A state moves one step at a time under one of 5 hidden systems, and each row is a state written as 32 numbers. Each run below is a few steps of one system.
In the rows, zero is written as 128.
lepug, seq 1 (10 x 32):
[[154  74  64 145  92 141 112 110 128 130 135 147 117  87 141 101 140  94
  144 153 110 132 104 102 124 121 152  92 120 183 143  83]
 [141  96  71 167 127 123 110  94 119 142 117 138 139  42 123 102 167 144
  132 168  95 141  84 116 135 120 157 137 125 181 161  99]
 [118 136 116 167 160 109 114  97 117 143  97 124 154  41 116 119 168 182
  115 157  85 149  91 134 135 121 151 179 134 149 159 131]
 [102 180 175 156 172 105 124 121 131 136  99 107 151  96 102 144 152 189
  119 135 125 130 109 140 147 134 124 192 134  96 140 167]
 [ 99 189 200 115 162 118 136 148 131 135 111 109 143 148 114 151 108 169
  118 103 142 124 147 146 136 140 104 170 142  69 113 179]
 [111 171 189  87 131 146 147 168 130 133 124 119 128 202 138 156  71 127
  126  87 157 119 172 139 126 133  98 127 134  68 100 163]
 [129 133 151  86  96 154 142 170 137 114 149 130 108 210 142 138  75  72
  143  98 175 111 167 122 121 140 101  81 120  90  92 128]
 [150  88  94  99  81 156 129 144 123 125 152 146 104 163 152 108  85  51
  147 114 142 121 144 119 115 129 119  64 123 145 109  96]
 [155  72  59 131  88 138 115 117 126 128 139 149 110 103 143  98 128  78
  151 143 122 130 112 109 122 117 149  79 113 178 132  76]
 [150  91  67 165 116 122 107  97 122 131 123 140 124  55 125  96 167 121
  138 163 101 141  89 110 131 119 154 123 126 186 155  87]]
Zego, seq 2, 10 rows:
[[127 171 181  83 130 133 152 166 125 147 130 124 118 187 124 150  79 133
  131  77 155 127 163 142 123 138 106 136 151  82  87 178]
 [110 168 205  78 151 125 143 153 139 121 111 124 147 196 108 166 127 130
  129  93 149 112 158 110 132 146  89 146 112  86 131 175]
 [105 147 205 101 155 119 126 135 153  96  97 122 165 165  94 165 182 119
  135 128 142 102 129  76 148 144  92 148  75  96 173 145]
 [114 118 155 131 147 116 104 110 150 100  93 133 164 107 104 145 192 115
  124 156 109 115 107  74 143 135 109 141  74 134 193 113]
 [136  86  90 161 129 123  96  98 134 115 111 136 144  66 127 110 173 119
  129 173 100 136  92  95 135 124 134 121  95 166 182  90]
 [141  87  54 175 107 140 110 107 120 141 133 141 118  55 146  95 131 122
  137 166 106 147  93 130 128 113 163 114 134 177 136  81]
 [148 109  47 157  95 157 123 120 101 168 154 136  99  72 159  86  72 128
  133 133 115 153 114 169 113 109 165 109 170 164  93 100]
 [137 137  94 127  95 150 141 148 102 168 158 127  93 124 155  98  49 132
  140 103 137 145 140 179 110 112 141 112 179 124  69 130]
 [126 168 155 102 116 149 152 166 122 153 146 119 107 174 140 135  53 131
  137  88 160 133 162 160 118 128 125 127 166  87  69 162]
 [109 177 196  80 147 136 146 163 129 134 120 115 133 191 122 161  89 133
  124  87 149 116 167 129 128 139  96 139 136  74 103 178]]
Tipo, seq 3, 10 rows:
[[114 178 202  77 157 114 151 153 135 130 108 121 149 181 106 161 124 142
  129  88 142 119 152 116 132 140  96 155 131  91 120 186]
 [126 136 196  61 130 123 150 155 149 100 126 132 131 218 112 161 133  79
  144  96 165  99 158  93 129 154  84 111  98  99 127 147]
 [141 104 145  76  95 154 137 151 142 107 130 141 125 202 129 146 125  59
  152 111 160 104 149  80 127 133 104  80  88 128 129 109]
 [148  84  82 111  82 155 114 127 131 117 137 150 114 139 148 111 110  59
  146 129 128 126 127  99 118 122 128  69 106 161 136  79]
 [142  87  55 167  92 146 106 113 118 129 143 138 109  80 149  95 117  97
  141 158 114 137 100 132 123 115 154  98 125 172 132  74]
 [129 115  56 185 119 140 104 107 106 160 130 123 126  39 149  89 113 163
  124 160  91 152  94 162 124 100 169 139 158 163 122 100]
 [110 147 100 185 154 112 115 111 111 155 123 116 125  42 132 108 124 191
  113 151  99 151 101 179 124 124 152 178 169 133 127 138]
 [101 180 163 150 161 100 131 132 126 136 111 107 132  97 106 135 130 192
  117 127 131 134 117 160 140 134 125 192 156  88 123 170]
 [102 186 206  98 163 114 142 145 134 132 105 110 149 161 101 162 122 161
  121  94 139 125 146 129 137 142 103 168 131  83 124 189]
 [119 150 206  70 143 125 142 150 140 104 117 121 139 210 105 163 131 103
  129  89 159 103 157 100 136 151  84 125  98  94 133 164]]
zaf, seq 4, 10 rows:
[[170 105 146  60 116 107 161 129 137 112 125 151 118 177  90 143 178  81
  163 103 145 108 133  56 139 150 117 110 102 175 134 142]
 [143 110 165  85 143  92 137 115 145 103  99 142 148 147  79 150 212 106
  148 129 131 109 116  51 149 147 111 140  84 160 174 144]
 [110 142 169 134 158 118 113 115 143 108  86 128 169 101  98 155 190 150
  125 152 115 120 102  85 148 131 116 164  87 120 183 137]
 [ 81 155 149 184 162 148  89 115 137 130  94 109 175  81 133 140 143 180
  108 162 106 136 100 142 142 108 129 171 106  93 167 123]
 [ 81 161 120 203 146 156  84 126 123 147 122 106 148  71 161 122  83 176
  100 157 108 147 112 194 122 109 135 154 142  81 138 110]
 [ 99 147  99 183 115 168 104 141 113 156 143 117 118  93 174 103  43 155
  111 136 125 148 132 205 111 111 143 128 166  88 100 110]
 [135 132  86 134  96 166 129 152 104 164 160 127  95 131 170 102  37 120
  130 109 140 141 142 181 110 112 143 100 174 119  70 117]
 [162 113 105  82  84 131 159 149 116 143 159 142  86 165 132 112  79  83
  158  90 154 124 152 128 113 135 130  90 156 146  75 133]
 [174 107 132  54 102 109 168 140 130 120 143 149  99 185  98 130 146  73
  165  92 160 112 143  74 132 150 117  98 127 165 105 150]
 [162 116 163  66 127 101 160 129 148 104 115 142 132 176  80 145 196  92
  161 108 143 104 125  54 146 147 111 124  95 167 141 146]]
vivov, seq 5:
[[140 101 137  78  87 156 137 158 144 113 137 145 117 202 140 138 100  55
  150 112 158 107 151  87 121 136 111  74 103 124 119 108]
 [170  74  82  88  85 135 132 125 126 125 140 155 112 135 133 117 129  62
  152 121 131 123 127  84 125 132 132  73 117 188 127 103]
 [173  74  65 116 100 105 133 108 119 133 133 156 109  72 119  95 160  97
  149 137 107 140 101  96 133 130 154 112 130 207 140 104]
 [152 111  70 150 132 113 128  97 101 161 121 138 123  32 115  98 155 167
  138 146  85 154  85 125 133 116 165 157 151 196 130 130]
 [116 150 113 171 158 103 119 108 114 152 115 128 127  41 118 109 147 195
  121 143  94 148  97 157 130 124 150 181 166 140 134 143]
 [ 86 186 164 172 164 120 119 133 127 139 111 103 138 101 123 137 124 190
  113 138 130 134 118 176 133 131 125 183 148  75 125 156]
 [ 76 186 191 142 150 153 114 153 132 131 114 102 150 158 141 157  87 161
  104 122 142 126 148 166 130 125 102 156 133  42 120 152]
 [ 95 157 193 108 126 163 122 166 145 109 124 113 146 210 146 164  80 106
  116 110 157 114 164 133 123 125  93 114 104  49 116 135]
 [122 118 161  86  98 163 130 163 149  96 134 133 128 216 139 152 102  60
  143 114 166 103 161  95 125 134  96  83  91  91 123 113]
 [157  87 110  75  90 148 133 140 134 117 131 154 119 167 133 127 125  49
  153 112 139 115 138  79 124 134 117  66 101 158 132 103]]

Which system made each run below?
seq 6, 4 rows:
[[120 142 150 135 161 103 122 106 130 132  83 125 164  75  92 141 189 166
  128 147 102 133  97  90 142 127 132 179 110 148 170 152]
 [ 91 178 197 133 167 129 114 131 139 122  88 109 170 118 106 168 153 175
  118 135 125 124 120 113 146 131 111 180 109  85 166 158]
 [ 82 186 207 127 157 151 115 149 140 122 106 107 162 164 136 173 105 153
  108 111 144 118 147 139 130 130  98 152 115  48 131 154]
 [ 94 167 179 121 119 171 125 166 136 130 129 113 136 197 161 152  61 124
  111 106 157 122 168 157 121 120 109 111 124  46  99 138]]
 -> lepug
seq 7, 4 rows:
[[ 96 154  97 196 128 150  94 131 114 156 134 112 124  65 165 104  61 170
  105 146 119 153 119 202 116 113 141 146 169  93 112 109]
 [121 146  89 155 106 150 124 149 108 168 156 124 101 114 169 100  41 144
  125 119 132 152 135 196 109 114 140 121 181 111  77 120]
 [158 130 103  96  90 147 155 158 108 163 154 135  91 154 144 110  56 112
  146  90 150 132 151 149 116 125 137 103 169 133  63 138]
 [166 118 139  56  93 120 168 153 130 127 146 144  92 191 109 128 112  75
  166  85 162 116 152  96 125 146 121  96 137 146  89 148]]
 -> zaf
seq 8:
[[152 139 145  73  97 140 164 171 121 137 144 134  98 196 131 128  71  96
  155  80 169 122 164 121 122 133 114 100 151 112  75 147]
 [170  90 107  69  83 129 151 145 128 130 152 152  99 171 128 119 106  58
  159 100 152 119 149  96 121 144 119  78 128 161 103 122]
 [168  76  81  94  87 133 127 118 126 126 130 156 118 119 127 113 149  66
  154 128 120 127 122  75 126 129 134  87 109 192 139  99]
 [144  77  88 140 115 123 107 102 136 116 112 149 137  77 118 114 177 101
  139 161 102 128  97  85 137 123 143 117  99 179 169  89]]
 -> lepug
seq 9:
[[ 89 185 174 157 161 116 122 137 124 138 116 101 136 117 123 145 111 187
  115 128 136 130 129 174 127 134 117 181 153  69 121 163]
 [109 183 178 110 140 123 145 157 124 147 134 111 122 166 129 141  75 153
  121  94 149 127 155 165 122 137 110 152 162  74  91 173]
 [141 152 156  74 102 148 158 164 120 146 142 125 104 194 130 139  69 106
  149  81 161 120 165 129 121 137 114 109 153  97  71 160]
 [162 105 121  67  84 131 154 157 128 123 148 145  93 187 127 128  96  60
  157  92 166 114 154 101 124 141 112  77 130 141  91 127]]
 -> lepug
seq 10 (4 x 32):
[[179  77  92  80 100 114 144 119 126 127 136 161 109 128 114 110 155  69
  157 113 125 126 128  67 128 140 133  88 116 200 131 116]
 [152  85  93  97  80 156 121 135 129 126 141 149 112 153 151 109  96  51
  148 121 134 123 137 101 118 131 122  64 108 158 122  88]
 [110 110 107 139  95 175 104 151 139 117 149 132 115 161 175 114  68  75
  124 134 143 125 145 154 114 121 112  70 116  92 119  81]
 [ 83 155 133 174 113 192  98 158 136 134 135 111 143 154 177 133  52 135
  107 139 139 133 142 180 115 104 126 111 120  57 113  97]]
 -> Zego
seq 11 (4 x 32):
[[122 164 176 119 163 102 135 121 133 133  87 117 163 108  84 154 182 178
  130 131 119 125 110  95 150 135 124 187 114 130 156 169]
 [ 95 177 209 109 165 129 130 142 140 126  90 110 170 157 107 173 140 158
  117 114 139 122 140 112 141 133  97 169 105  76 145 170]
 [ 93 170 202 107 141 163 116 164 146 113 113 109 156 199 136 169  95 124
  111 108 152 116 163 131 126 130  94 128 108  49 128 150]
 [101 143 159 125 103 178 119 168 142 109 142 116 127 203 162 150  64  98
  127 116 165 110 162 141 118 123 103  91 117  59 105 114]]
 -> lepug
seq 12 (4 x 32):
[[ 88 180 155 176 155 124 121 140 126 138 133 103 128 111 136 130  87 188
  115 133 138 136 131 194 128 129 129 172 161  64 107 149]
 [ 73 176 170 163 138 172 107 155 131 133 124 102 146 164 158 152  63 157
  107 131 151 126 150 174 122 117 113 137 127  36 115 130]
 [ 88 139 174 128 112 171 106 161 150  99 127 113 140 197 156 155  83  96
  120 128 165 112 158 135 124 125  98 101  92  46 128 112]
 [119 113 156  98  97 172 112 152 152  99 124 135 145 197 145 152 118  63
  138 129 154 111 146  90 132 128  99  80  78  95 145  98]]
 -> vivov
seq 13:
[[ 86 150 115 175 113 183 101 153 120 144 144 110 132 137 181 122  41 141
  107 137 133 142 140 194 115 104 131 115 144  68 104  95]
 [ 89 120 130 168 115 183  83 142 145 109 134 120 142 146 176 132  85  96
  104 156 136 120 137 153 119 115 110  96  97  68 149  76]
 [101 106 132 140 118 167  85 129 150  98 116 132 160 144 154 142 129  81
  121 156 129 113 122 101 126 123 106  97  69 111 177  81]
 [134 101 144 102 130 124 115 117 148  95 101 142 159 136 109 143 188  86
  134 148 119 112 114  63 143 134 109 116  70 146 184 108]]
 -> vivov
seq 14 (4 x 32):
[[ 88 141  94 205 130 173  77 123 121 143 120 112 146  67 172 107  76 162
  104 165 102 151 105 182 123  98 144 139 136  93 141  89]
 [117 128  71 183 105 164 104 131 105 159 144 123 112  74 174  90  53 145
  119 143 112 160 115 197 111 104 150 119 170 121  99  99]
 [154 124  70 132 100 145 143 141  98 175 156 139  88 102 158  87  59 134
  140 107 125 148 133 177 109 116 152 110 185 154  67 125]
 [174 125 107  80  91 119 170 146 107 164 149 142  92 147 120 115  93 111
  164  83 144 135 144 123 122 131 144 114 169 165  70 159]]
 -> zaf
seq 15, 4 rows:
[[120 149 205  85 150 108 137 135 153  98  99 131 155 177  84 167 186 114
  138 114 144 104 133  73 145 147  94 145  81 107 167 155]
 [123 111 160 113 139 117 109 118 153  97  90 137 162 129 104 155 194 103
  138 145 125 109 114  63 140 140 104 130  67 136 186 115]
 [130  88 101 150 118 127  95 102 138 110 108 140 151  88 129 119 174 102
  131 168 107 129  98  86 132 124 131 113  85 159 181  88]
 [131  88  60 178 105 144  99 106 128 129 131 133 127  63 149  95 133 111
  132 171 110 142  96 129 124 115 149 108 117 162 153  73]]
 -> Zego
seq 16, 4 rows:
[[189 101  93  74 104  92 169 123 112 144 137 157  96 115  98 109 143  94
  160  99 124 133 130  88 128 144 138 113 156 207 104 153]
 [170 112  63 120 111 107 155 116  92 178 141 143  99  71 120  86 118 143
  146 111 108 152 116 133 121 120 169 131 185 203  92 145]
 [139 138  68 171 122 119 125 117 100 171 144 129 111  45 140  88  92 172
  119 134 104 158 107 182 118 115 161 147 190 153  98 131]
 [ 90 153 105 203 139 142  93 123 117 159 128 113 129  63 161 109  75 180
  102 155 111 152 115 200 117 112 143 154 158  89 125 116]]
 -> vivov
